500 stands for zero in the data rows.
Here is a table of points, one per row:
561 & 611 & 555 & 436 & 311 & 590 & 512 & 398 & 497 & 360 & 644 & 463 & 318 & 573 & 395 & 542 & 307 & 451 & 619 & 328 & 702 & 699 & 469 & 431 & 690 & 684 & 717 & 501 & 396 & 611 & 394 & 658 \\
250 & 693 & 676 & 418 & 545 & 575 & 613 & 616 & 670 & 315 & 539 & 550 & 580 & 607 & 656 & 308 & 200 & 332 & 630 & 382 & 299 & 652 & 407 & 587 & 587 & 529 & 606 & 579 & 649 & 496 & 281 & 560 \\
291 & 472 & 697 & 479 & 623 & 603 & 675 & 588 & 597 & 410 & 728 & 365 & 717 & 587 & 652 & 370 & 605 & 317 & 741 & 613 & 418 & 490 & 296 & 224 & 489 & 393 & 447 & 465 & 628 & 242 & 720 & 647 \\
521 & 665 & 667 & 678 & 525 & 556 & 653 & 720 & 646 & 635 & 652 & 698 & 287 & 463 & 569 & 338 & 616 & 512 & 346 & 337 & 290 & 475 & 454 & 179 & 427 & 498 & 434 & 336 & 614 & 452 & 753 & 224 \\
489 & 173 & 371 & 454 & 281 & 352 & 399 & 410 & 435 & 470 & 561 & 436 & 755 & 332 & 404 & 614 & 364 & 260 & 778 & 675 & 641 & 409 & 644 & 469 & 657 & 628 & 287 & 612 & 393 & 842 & 422 & 248 \\
220 & 478 & 195 & 561 & 664 & 539 & 389 & 557 & 566 & 578 & 511 & 408 & 203 & 605 & 697 & 452 & 366 & 497 & 479 & 204 & 320 & 610 & 551 & 280 & 251 & 483 & 434 & 644 & 773 & 530 & 658 & 423 \\
458 & 560 & 337 & 195 & 630 & 376 & 358 & 369 & 251 & 697 & 394 & 513 & 658 & 306 & 740 & 575 & 695 & 667 & 552 & 287 & 760 & 344 & 649 & 543 & 338 & 215 & 362 & 289 & 323 & 384 & 643 & 419 \\
430 & 388 & 309 & 763 & 382 & 394 & 294 & 554 & 414 & 535 & 737 & 455 & 708 & 412 & 648 & 407 & 500 & 661 & 409 & 463 & 537 & 384 & 630 & 762 & 325 & 637 & 380 & 359 & 402 & 324 & 720 & 339 \\
686 & 733 & 422 & 553 & 214 & 693 & 436 & 680 & 463 & 581 & 466 & 552 & 596 & 683 & 489 & 479 & 681 & 531 & 581 & 509 & 378 & 401 & 514 & 675 & 226 & 462 & 682 & 472 & 650 & 663 & 508 & 713 \\
663 & 499 & 622 & 689 & 650 & 321 & 252 & 319 & 499 & 530 & 626 & 509 & 277 & 680 & 434 & 664 & 629 & 703 & 660 & 572 & 648 & 438 & 655 & 226 & 501 & 613 & 525 & 545 & 429 & 732 & 566 & 478 \\
542 & 382 & 561 & 510 & 452 & 410 & 322 & 661 & 558 & 515 & 519 & 515 & 394 & 405 & 560 & 229 & 535 & 747 & 461 & 473 & 583 & 300 & 421 & 544 & 454 & 599 & 417 & 678 & 571 & 571 & 427 & 589 \\
421 & 289 & 441 & 675 & 638 & 352 & 488 & 326 & 547 & 568 & 714 & 625 & 702 & 431 & 474 & 242 & 665 & 616 & 336 & 316 & 555 & 381 & 716 & 705 & 578 & 432 & 335 & 525 & 545 & 517 & 522 & 345 \\
419 & 395 & 407 & 695 & 351 & 334 & 585 & 492 & 145 & 573 & 672 & 315 & 591 & 470 & 537 & 296 & 360 & 560 & 300 & 375 & 546 & 363 & 260 & 405 & 332 & 582 & 255 & 310 & 647 & 405 & 244 & 629 \\
655 & 278 & 487 & 383 & 651 & 633 & 635 & 662 & 410 & 324 & 531 & 399 & 419 & 237 & 470 & 773 & 355 & 397 & 636 & 650 & 361 & 466 & 589 & 490 & 668 & 421 & 680 & 661 & 491 & 253 & 554 & 705 \\
298 & 433 & 728 & 257 & 256 & 600 & 358 & 180 & 694 & 552 & 699 & 554 & 666 & 442 & 536 & 505 & 664 & 730 & 268 & 627 & 403 & 618 & 463 & 687 & 541 & 271 & 673 & 495 & 520 & 568 & 411 & 582 \\
668 & 571 & 581 & 693 & 567 & 706 & 556 & 615 & 609 & 467 & 665 & 742 & 437 & 655 & 643 & 344 & 650 & 472 & 566 & 345 & 470 & 211 & 316 & 645 & 598 & 300 & 533 & 492 & 511 & 553 & 659 & 711 \\
388 & 563 & 665 & 650 & 371 & 291 & 694 & 265 & 697 & 670 & 615 & 586 & 257 & 358 & 477 & 518 & 588 & 643 & 331 & 585 & 683 & 368 & 274 & 648 & 379 & 407 & 633 & 353 & 708 & 534 & 495 & 266 \\
305 & 445 & 570 & 378 & 731 & 595 & 339 & 179 & 299 & 412 & 348 & 368 & 230 & 318 & 372 & 443 & 415 & 414 & 688 & 608 & 389 & 636 & 694 & 386 & 584 & 729 & 593 & 623 & 381 & 430 & 594 & 773 \\
604 & 392 & 478 & 524 & 630 & 596 & 420 & 661 & 327 & 351 & 305 & 408 & 539 & 638 & 475 & 144 & 343 & 351 & 626 & 652 & 361 & 615 & 631 & 509 & 650 & 259 & 694 & 685 & 391 & 471 & 571 & 679 \\
709 & 383 & 426 & 610 & 169 & 608 & 631 & 594 & 406 & 629 & 586 & 398 & 456 & 676 & 599 & 556 & 442 & 580 & 610 & 730 & 584 & 785 & 766 & 242 & 548 & 682 & 578 & 189 & 443 & 392 & 528 & 585 \\
391 & 298 & 479 & 758 & 444 & 574 & 487 & 301 & 461 & 634 & 580 & 648 & 295 & 627 & 504 & 754 & 755 & 170 & 533 & 462 & 563 & 367 & 664 & 589 & 216 & 537 & 342 & 646 & 391 & 274 & 507 & 376 \\
701 & 746 & 321 & 714 & 603 & 369 & 404 & 346 & 400 & 532 & 363 & 730 & 461 & 704 & 302 & 560 & 315 & 519 & 225 & 674 & 633 & 764 & 634 & 486 & 572 & 576 & 386 & 666 & 347 & 539 & 575 & 365 \\
465 & 753 & 333 & 591 & 632 & 361 & 400 & 353 & 407 & 469 & 589 & 259 & 581 & 273 & 379 & 639 & 406 & 468 & 544 & 502 & 644 & 567 & 643 & 344 & 616 & 668 & 299 & 638 & 379 & 559 & 444 & 450 \\
421 & 309 & 138 & 266 & 658 & 640 & 614 & 656 & 734 & 365 & 381 & 424 & 699 & 722 & 712 & 625 & 769 & 573 & 365 & 683 & 385 & 492 & 577 & 570 & 630 & 694 & 681 & 420 & 757 & 512 & 619 & 568 \\
714 & 518 & 389 & 552 & 474 & 444 & 569 & 623 & 516 & 440 & 254 & 593 & 303 & 572 & 493 & 540 & 249 & 544 & 366 & 570 & 744 & 381 & 210 & 411 & 546 & 478 & 454 & 351 & 254 & 561 & 471 & 609 \\
586 & 325 & 518 & 244 & 413 & 499 & 445 & 499 & 313 & 334 & 411 & 712 & 266 & 246 & 625 & 548 & 507 & 746 & 524 & 238 & 329 & 489 & 731 & 573 & 506 & 542 & 306 & 260 & 331 & 490 & 532 & 326 \\
273 & 408 & 401 & 504 & 427 & 576 & 731 & 527 & 613 & 323 & 221 & 231 & 253 & 552 & 447 & 484 & 605 & 499 & 579 & 432 & 442 & 405 & 263 & 603 & 432 & 309 & 515 & 290 & 170 & 260 & 257 & 346 \\
645 & 515 & 597 & 441 & 638 & 679 & 632 & 690 & 685 & 546 & 238 & 462 & 707 & 221 & 671 & 266 & 736 & 451 & 441 & 585 & 408 & 575 & 600 & 254 & 423 & 401 & 560 & 640 & 509 & 340 & 661 & 188 \\
626 & 336 & 241 & 282 & 572 & 626 & 470 & 582 & 645 & 822 & 584 & 569 & 410 & 249 & 185 & 401 & 431 & 580 & 442 & 556 & 414 & 422 & 511 & 577 & 419 & 604 & 433 & 423 & 243 & 530 & 572 & 636 \\
597 & 438 & 488 & 736 & 607 & 527 & 451 & 435 & 477 & 548 & 251 & 583 & 601 & 276 & 403 & 602 & 399 & 424 & 456 & 237 & 334 & 300 & 520 & 607 & 587 & 595 & 288 & 526 & 505 & 219 & 207 & 483 \\
433 & 535 & 645 & 462 & 238 & 679 & 253 & 475 & 534 & 481 & 351 & 248 & 570 & 463 & 519 & 490 & 534 & 460 & 168 & 453 & 584 & 734 & 359 & 339 & 706 & 731 & 400 & 686 & 258 & 537 & 454 & 568 \\
640 & 517 & 495 & 551 & 592 & 625 & 802 & 326 & 208 & 604 & 275 & 668 & 457 & 613 & 821 & 639 & 611 & 533 & 580 & 572 & 502 & 732 & 188 & 735 & 724 & 695 & 288 & 712 & 546 & 717 & 730 & 416 \\
442 & 286 & 578 & 529 & 257 & 406 & 360 & 434 & 552 & 729 & 470 & 744 & 408 & 469 & 684 & 299 & 686 & 176 & 387 & 501 & 242 & 345 & 413 & 212 & 407 & 417 & 409 & 438 & 553 & 538 & 366 & 499 \\
556 & 442 & 549 & 528 & 363 & 493 & 573 & 249 & 461 & 403 & 386 & 581 & 775 & 610 & 438 & 585 & 559 & 771 & 605 & 256 & 673 & 261 & 413 & 180 & 513 & 541 & 765 & 759 & 606 & 636 & 332 & 569 \\
403 & 647 & 680 & 367 & 333 & 509 & 655 & 574 & 535 & 525 & 535 & 408 & 271 & 450 & 489 & 437 & 403 & 237 & 619 & 479 & 778 & 377 & 398 & 726 & 402 & 390 & 495 & 597 & 519 & 668 & 376 & 667 \\
607 & 619 & 698 & 566 & 278 & 486 & 695 & 590 & 582 & 291 & 196 & 454 & 609 & 256 & 460 & 456 & 582 & 432 & 650 & 286 & 745 & 603 & 577 & 547 & 319 & 442 & 514 & 615 & 547 & 601 & 394 & 689 \\
734 & 581 & 360 & 529 & 611 & 345 & 550 & 559 & 493 & 761 & 739 & 566 & 565 & 559 & 560 & 290 & 558 & 569 & 623 & 475 & 434 & 487 & 415 & 531 & 655 & 268 & 734 & 644 & 497 & 237 & 185 & 380 \\
591 & 534 & 543 & 304 & 493 & 401 & 564 & 668 & 638 & 572 & 470 & 337 & 587 & 568 & 285 & 567 & 360 & 545 & 692 & 661 & 205 & 650 & 240 & 447 & 612 & 603 & 475 & 696 & 404 & 519 & 440 & 650 \\
682 & 654 & 758 & 415 & 745 & 700 & 526 & 675 & 396 & 349 & 498 & 492 & 335 & 667 & 327 & 698 & 324 & 289 & 596 & 696 & 434 & 575 & 478 & 440 & 639 & 691 & 335 & 423 & 634 & 656 & 386 & 461 \\
191 & 628 & 492 & 742 & 519 & 357 & 656 & 625 & 528 & 461 & 517 & 770 & 613 & 552 & 451 & 439 & 573 & 503 & 711 & 435 & 689 & 599 & 492 & 674 & 610 & 773 & 759 & 226 & 496 & 644 & 364 & 695 \\
253 & 632 & 657 & 618 & 575 & 636 & 638 & 698 & 626 & 573 & 578 & 308 & 535 & 213 & 424 & 517 & 427 & 488 & 611 & 404 & 685 & 697 & 358 & 549 & 611 & 315 & 653 & 562 & 671 & 686 & 511 & 586 \\
614 & 654 & 326 & 279 & 432 & 433 & 276 & 470 & 317 & 474 & 516 & 256 & 254 & 445 & 533 & 467 & 540 & 322 & 534 & 684 & 582 & 353 & 498 & 528 & 676 & 727 & 766 & 670 & 567 & 213 & 453 & 419 \\
692 & 267 & 502 & 695 & 692 & 262 & 318 & 502 & 677 & 570 & 432 & 690 & 395 & 677 & 737 & 700 & 371 & 686 & 346 & 704 & 601 & 680 & 623 & 584 & 537 & 487 & 376 & 606 & 462 & 285 & 544 & 373 \\
309 & 774 & 288 & 238 & 338 & 288 & 519 & 384 & 433 & 485 & 511 & 819 & 459 & 317 & 397 & 669 & 523 & 266 & 578 & 551 & 624 & 610 & 543 & 446 & 457 & 640 & 423 & 690 & 383 & 511 & 323 & 491 \\
280 & 655 & 361 & 469 & 441 & 430 & 414 & 462 & 315 & 454 & 385 & 331 & 668 & 662 & 467 & 650 & 364 & 498 & 386 & 645 & 395 & 683 & 680 & 354 & 666 & 120 & 232 & 651 & 384 & 468 & 690 & 498 \\
481 & 477 & 538 & 433 & 713 & 679 & 555 & 632 & 677 & 379 & 744 & 316 & 552 & 427 & 711 & 542 & 386 & 456 & 358 & 613 & 426 & 339 & 477 & 250 & 280 & 339 & 490 & 465 & 479 & 492 & 504 & 686 \\
Along one direction, these points spread out more than along any other. Take the direction at right angles to it along which they spread out most. Go by this last direction. Where along it does each point below lie, from 0 to 99? The average is 50, and the first point in the table lies past the average. One standard deviation of the points above along it is 16.
256 & 343 & 436 & 423 & 393 & 453 & 430 & 418 & 374 & 702 & 310 & 765 & 726 & 475 & 209 & 608 & 262 & 588 & 322 & 669 & 697 & 247 & 573 & 459 & 687 & 630 & 371 & 665 & 498 & 265 & 732 & 410 \\ : 75
382 & 316 & 348 & 336 & 461 & 427 & 509 & 266 & 443 & 279 & 420 & 460 & 415 & 387 & 239 & 232 & 613 & 266 & 222 & 566 & 471 & 589 & 584 & 317 & 449 & 446 & 766 & 230 & 525 & 351 & 428 & 277 \\ : 52
505 & 740 & 405 & 655 & 420 & 376 & 393 & 385 & 447 & 315 & 471 & 341 & 718 & 285 & 487 & 654 & 454 & 460 & 549 & 392 & 328 & 554 & 410 & 450 & 586 & 254 & 722 & 322 & 424 & 550 & 357 & 545 \\ : 48
369 & 552 & 621 & 720 & 469 & 711 & 650 & 678 & 557 & 545 & 644 & 698 & 409 & 333 & 684 & 540 & 641 & 721 & 232 & 729 & 268 & 458 & 571 & 671 & 318 & 469 & 667 & 516 & 610 & 717 & 227 & 701 \\ : 27
677 & 438 & 666 & 598 & 381 & 169 & 724 & 393 & 734 & 575 & 609 & 413 & 261 & 641 & 615 & 470 & 638 & 601 & 471 & 343 & 510 & 345 & 641 & 680 & 587 & 566 & 270 & 348 & 700 & 389 & 775 & 697 \\ : 43
593 & 494 & 634 & 451 & 717 & 543 & 657 & 582 & 629 & 327 & 539 & 273 & 581 & 572 & 172 & 324 & 600 & 447 & 618 & 444 & 288 & 660 & 393 & 722 & 387 & 360 & 444 & 466 & 621 & 718 & 460 & 605 \\ : 29
703 & 577 & 661 & 490 & 420 & 613 & 701 & 274 & 646 & 687 & 600 & 489 & 592 & 670 & 673 & 293 & 196 & 681 & 645 & 525 & 551 & 433 & 493 & 661 & 277 & 478 & 593 & 337 & 624 & 560 & 585 & 327 \\ : 35
637 & 329 & 373 & 416 & 657 & 699 & 389 & 459 & 692 & 715 & 679 & 444 & 703 & 580 & 633 & 539 & 311 & 191 & 395 & 194 & 408 & 595 & 590 & 575 & 329 & 369 & 585 & 447 & 672 & 372 & 636 & 583 \\ : 38
666 & 636 & 417 & 360 & 460 & 769 & 571 & 529 & 518 & 230 & 712 & 729 & 322 & 689 & 221 & 314 & 718 & 740 & 694 & 352 & 750 & 742 & 362 & 601 & 467 & 396 & 276 & 338 & 702 & 560 & 301 & 494 \\ : 40
376 & 331 & 478 & 367 & 718 & 344 & 249 & 396 & 417 & 230 & 422 & 525 & 696 & 304 & 579 & 439 & 437 & 456 & 453 & 730 & 481 & 710 & 156 & 451 & 198 & 491 & 435 & 256 & 468 & 495 & 717 & 610 \\ : 51
664 & 707 & 723 & 676 & 691 & 573 & 141 & 563 & 683 & 748 & 190 & 363 & 685 & 654 & 509 & 599 & 724 & 498 & 594 & 587 & 594 & 553 & 556 & 693 & 594 & 435 & 423 & 341 & 749 & 540 & 491 & 409 \\ : 48
428 & 734 & 334 & 570 & 317 & 397 & 342 & 374 & 446 & 235 & 374 & 420 & 443 & 489 & 430 & 589 & 328 & 451 & 565 & 717 & 571 & 171 & 682 & 508 & 607 & 614 & 453 & 619 & 400 & 718 & 347 & 251 \\ : 74
654 & 677 & 579 & 636 & 536 & 315 & 652 & 491 & 283 & 550 & 418 & 465 & 477 & 705 & 408 & 680 & 583 & 658 & 240 & 255 & 460 & 284 & 582 & 248 & 558 & 643 & 513 & 551 & 423 & 723 & 452 & 486 \\ : 60
694 & 403 & 751 & 222 & 311 & 383 & 508 & 654 & 182 & 488 & 712 & 622 & 483 & 694 & 501 & 779 & 651 & 472 & 281 & 284 & 402 & 496 & 267 & 707 & 293 & 578 & 648 & 515 & 530 & 553 & 595 & 241 \\ : 47
213 & 526 & 677 & 235 & 725 & 427 & 476 & 626 & 565 & 692 & 554 & 545 & 703 & 780 & 508 & 557 & 539 & 693 & 494 & 544 & 448 & 415 & 714 & 564 & 427 & 623 & 471 & 296 & 185 & 322 & 601 & 460 \\ : 51
277 & 250 & 327 & 429 & 596 & 654 & 442 & 731 & 432 & 389 & 355 & 393 & 368 & 472 & 278 & 722 & 354 & 427 & 685 & 583 & 353 & 617 & 521 & 500 & 653 & 237 & 723 & 641 & 510 & 506 & 730 & 336 \\ : 53
